The table, row by row:
 0.5|-0.7|-0.9| 0.5| 0.8|-0.2| 0.0| 0.9|-0.3| 0.6|-1.0| 1.1|-0.3|-2.5| 0.1|-0.1|-0.2|-0.2|-0.1
-2.7|-1.4| 1.2| 3.0|-0.9|-0.3|-0.5| 0.9| 0.3|-0.2|-1.0| 0.6|-1.5| 1.6| 0.0| 1.3| 0.6|-0.5| 1.3
-1.8| 0.7| 0.5| 1.3|-0.4| 0.8|-1.0|-0.2| 0.6|-1.6| 0.2|-0.5|-0.9| 2.5| 1.8| 0.2| 1.0| 0.6| 1.1
 0.3| 0.0|-0.1| 0.8| 0.8|-0.6|-0.4| 1.5| 0.2| 1.6|-1.9| 0.8|-1.1| 1.0|-0.3| 1.7| 1.1|-1.2| 0.9
 0.1|-0.6|-0.9|-0.8|-1.0| 0.5| 0.4|-0.8|-0.3|-0.4| 2.1|-0.4| 0.8| 0.9| 1.2|-0.8| 0.6|-1.7| 0.8
 0.9| 0.7| 0.3|-1.0|-0.2|-0.6| 0.9|-0.3| 0.0|-0.5| 0.0|-0.7| 1.1|-0.5|-0.6|-0.7|-1.0| 1.1|-0.5
-0.9| 1.4| 0.4| 0.3| 0.7| 0.1| 0.2|-0.6|-0.6|-0.9| 1.1|-2.1| 1.4|-0.4| 0.9|-1.4|-0.5| 1.0| 0.8
 0.7|-0.5| 0.2|-0.9|-0.1|-1.2|-0.6| 0.4| 0.8| 1.1|-1.2| 1.6|-1.7| 2.4|-0.1| 2.3| 1.4|-1.1| 0.5
-1.3| 1.7| 0.7| 1.2| 0.8|-0.3| 0.1|-0.1|-0.2|-1.2| 0.7|-1.0| 0.1| 0.8| 1.1|-1.0| 0.7| 1.9| 0.5
 0.9|-0.3|-0.6|-1.1| 0.7| 1.5|-1.1| 1.5| 0.1| 1.7|-1.4| 1.5|-2.1| 1.3|-1.5| 2.1| 0.4|-1.0|-1.5
-2.3|-0.3| 1.0| 0.3|-1.0| 1.3| 0.0|-0.4|-0.6|-0.8| 1.8| 0.0|-0.9| 0.4|-1.0|-0.4| 0.6| 0.5| 0.3
 0.4| 1.1| 1.0|-0.1|-1.1|-1.6| 1.3|-1.7| 0.7|-0.9| 0.2|-1.3| 1.2|-0.2|-0.9|-1.9|-0.8| 1.1| 0.5
-0.8| 0.3| 1.7| 0.6|-2.0|-0.8| 1.1| 0.5| 0.4|-1.1|-0.9| 0.7| 0.1| 1.4|-0.5| 0.5|-1.1| 0.4| 0.0
 0.6| 1.3| 0.6|-0.5|-1.5|-1.1| 0.8|-1.3| 0.4|-0.4| 0.4|-1.7| 1.6|-0.6|-0.3|-2.2|-1.5| 1.5| 0.3
-1.3| 1.5| 0.3|-0.5| 0.0|-0.1| 0.6|-2.6|-1.5|-0.6| 0.9|-1.2| 1.7| 0.4|-1.2|-1.7|-1.6| 1.3|-0.5
 0.6|-0.2|-0.8| 0.5| 1.4| 0.2| 0.0| 0.5| 0.0| 0.4|-0.8| 0.3| 0.3|-1.8| 0.0| 1.1| 0.5|-0.5|-0.2
 0.5|-0.5| 0.2| 0.4| 0.4|-0.9|-0.6| 2.0| 0.7| 1.1|-2.5| 0.9|-1.4| 0.8|-0.8| 2.4| 0.7|-1.2|-0.1
 0.9|-1.1| 0.0| 0.1| 0.2|-0.7|-1.1|-0.3| 1.2| 0.4|-0.2| 0.5| 0.8| 0.1| 0.7| 0.0| 2.0|-1.6| 1.6
 0.7|-0.9| 0.2|-2.0|-0.7| 0.4|-0.1|-0.9| 0.8|-0.2| 1.6|-0.9| 0.8| 0.5| 1.3|-0.9| 0.8|-1.0| 1.5
 2.0|-0.6|-0.3|-0.1| 1.3|-0.1| 0.0| 1.3|-0.1| 0.6|-1.9| 0.3|-0.2|-1.3| 0.1| 0.7|-0.2| 0.3|-0.9
-0.4| 0.2|-1.2|-1.0| 0.8| 1.8|-0.1|-1.0|-1.6| 0.5| 1.9|-0.8| 0.6|-1.7| 0.3|-1.0|-0.7| 0.4|-1.6
 1.4|-1.7|-0.4| 0.1| 0.9|-0.8| 0.6| 0.1| 0.5| 0.1|-0.8|-0.2| 0.5|-1.6| 0.1|-0.2|-0.4| 0.2|-0.4
 1.8|-0.9|-1.2|-1.1| 0.9| 1.4|-0.5| 0.9|-0.1| 0.5| 0.8| 1.1|-0.9|-0.7|-0.4| 1.2|-1.0| 0.4|-2.4
-0.8| 0.7|-1.8| 0.1|-0.9| 1.3| 0.2| 0.0|-1.5| 0.0| 1.9| 1.0| 0.1|-3.0|-0.1|-1.2|-1.2|-0.5|-1.7
Every row has one hidden group. There are 3 groups. Groups can overlap: rows of different groups may look alike. Groups are numbered from 0 in the order they first appear among the rows asked about.
Rows drawn again from the table, each followed by its group:
 0.5|-0.5| 0.2| 0.4| 0.4|-0.9|-0.6| 2.0| 0.7| 1.1|-2.5| 0.9|-1.4| 0.8|-0.8| 2.4| 0.7|-1.2|-0.1 0
-1.3| 1.7| 0.7| 1.2| 0.8|-0.3| 0.1|-0.1|-0.2|-1.2| 0.7|-1.0| 0.1| 0.8| 1.1|-1.0| 0.7| 1.9| 0.5 0
 0.7|-0.5| 0.2|-0.9|-0.1|-1.2|-0.6| 0.4| 0.8| 1.1|-1.2| 1.6|-1.7| 2.4|-0.1| 2.3| 1.4|-1.1| 0.5 1
-0.4| 0.2|-1.2|-1.0| 0.8| 1.8|-0.1|-1.0|-1.6| 0.5| 1.9|-0.8| 0.6|-1.7| 0.3|-1.0|-0.7| 0.4|-1.6 1
 0.4| 1.1| 1.0|-0.1|-1.1|-1.6| 1.3|-1.7| 0.7|-0.9| 0.2|-1.3| 1.2|-0.2|-0.9|-1.9|-0.8| 1.1| 0.5 2
-1.3| 1.5| 0.3|-0.5| 0.0|-0.1| 0.6|-2.6|-1.5|-0.6| 0.9|-1.2| 1.7| 0.4|-1.2|-1.7|-1.6| 1.3|-0.5 2
-0.9| 1.4| 0.4| 0.3| 0.7| 0.1| 0.2|-0.6|-0.6|-0.9| 1.1|-2.1| 1.4|-0.4| 0.9|-1.4|-0.5| 1.0| 0.8 0
 1.4|-1.7|-0.4| 0.1| 0.9|-0.8| 0.6| 0.1| 0.5| 0.1|-0.8|-0.2| 0.5|-1.6| 0.1|-0.2|-0.4| 0.2|-0.4 0
 2.0|-0.6|-0.3|-0.1| 1.3|-0.1| 0.0| 1.3|-0.1| 0.6|-1.9| 0.3|-0.2|-1.3| 0.1| 0.7|-0.2| 0.3|-0.9 0
-2.7|-1.4| 1.2| 3.0|-0.9|-0.3|-0.5| 0.9| 0.3|-0.2|-1.0| 0.6|-1.5| 1.6| 0.0| 1.3| 0.6|-0.5| 1.3 0
 0.3| 0.0|-0.1| 0.8| 0.8|-0.6|-0.4| 1.5| 0.2| 1.6|-1.9| 0.8|-1.1| 1.0|-0.3| 1.7| 1.1|-1.2| 0.9 0
-2.3|-0.3| 1.0| 0.3|-1.0| 1.3| 0.0|-0.4|-0.6|-0.8| 1.8| 0.0|-0.9| 0.4|-1.0|-0.4| 0.6| 0.5| 0.3 1
 0.9| 0.7| 0.3|-1.0|-0.2|-0.6| 0.9|-0.3| 0.0|-0.5| 0.0|-0.7| 1.1|-0.5|-0.6|-0.7|-1.0| 1.1|-0.5 2
-0.8| 0.7|-1.8| 0.1|-0.9| 1.3| 0.2| 0.0|-1.5| 0.0| 1.9| 1.0| 0.1|-3.0|-0.1|-1.2|-1.2|-0.5|-1.7 1
 0.6| 1.3| 0.6|-0.5|-1.5|-1.1| 0.8|-1.3| 0.4|-0.4| 0.4|-1.7| 1.6|-0.6|-0.3|-2.2|-1.5| 1.5| 0.3 2
 0.9|-0.3|-0.6|-1.1| 0.7| 1.5|-1.1| 1.5| 0.1| 1.7|-1.4| 1.5|-2.1| 1.3|-1.5| 2.1| 0.4|-1.0|-1.5 1
-1.8| 0.7| 0.5| 1.3|-0.4| 0.8|-1.0|-0.2| 0.6|-1.6| 0.2|-0.5|-0.9| 2.5| 1.8| 0.2| 1.0| 0.6| 1.1 0
 1.8|-0.9|-1.2|-1.1| 0.9| 1.4|-0.5| 0.9|-0.1| 0.5| 0.8| 1.1|-0.9|-0.7|-0.4| 1.2|-1.0| 0.4|-2.4 1
 0.7|-0.9| 0.2|-2.0|-0.7| 0.4|-0.1|-0.9| 0.8|-0.2| 1.6|-0.9| 0.8| 0.5| 1.3|-0.9| 0.8|-1.0| 1.5 1
-0.8| 0.3| 1.7| 0.6|-2.0|-0.8| 1.1| 0.5| 0.4|-1.1|-0.9| 0.7| 0.1| 1.4|-0.5| 0.5|-1.1| 0.4| 0.0 2
 0.9|-1.1| 0.0| 0.1| 0.2|-0.7|-1.1|-0.3| 1.2| 0.4|-0.2| 0.5| 0.8| 0.1| 0.7| 0.0| 2.0|-1.6| 1.6 0
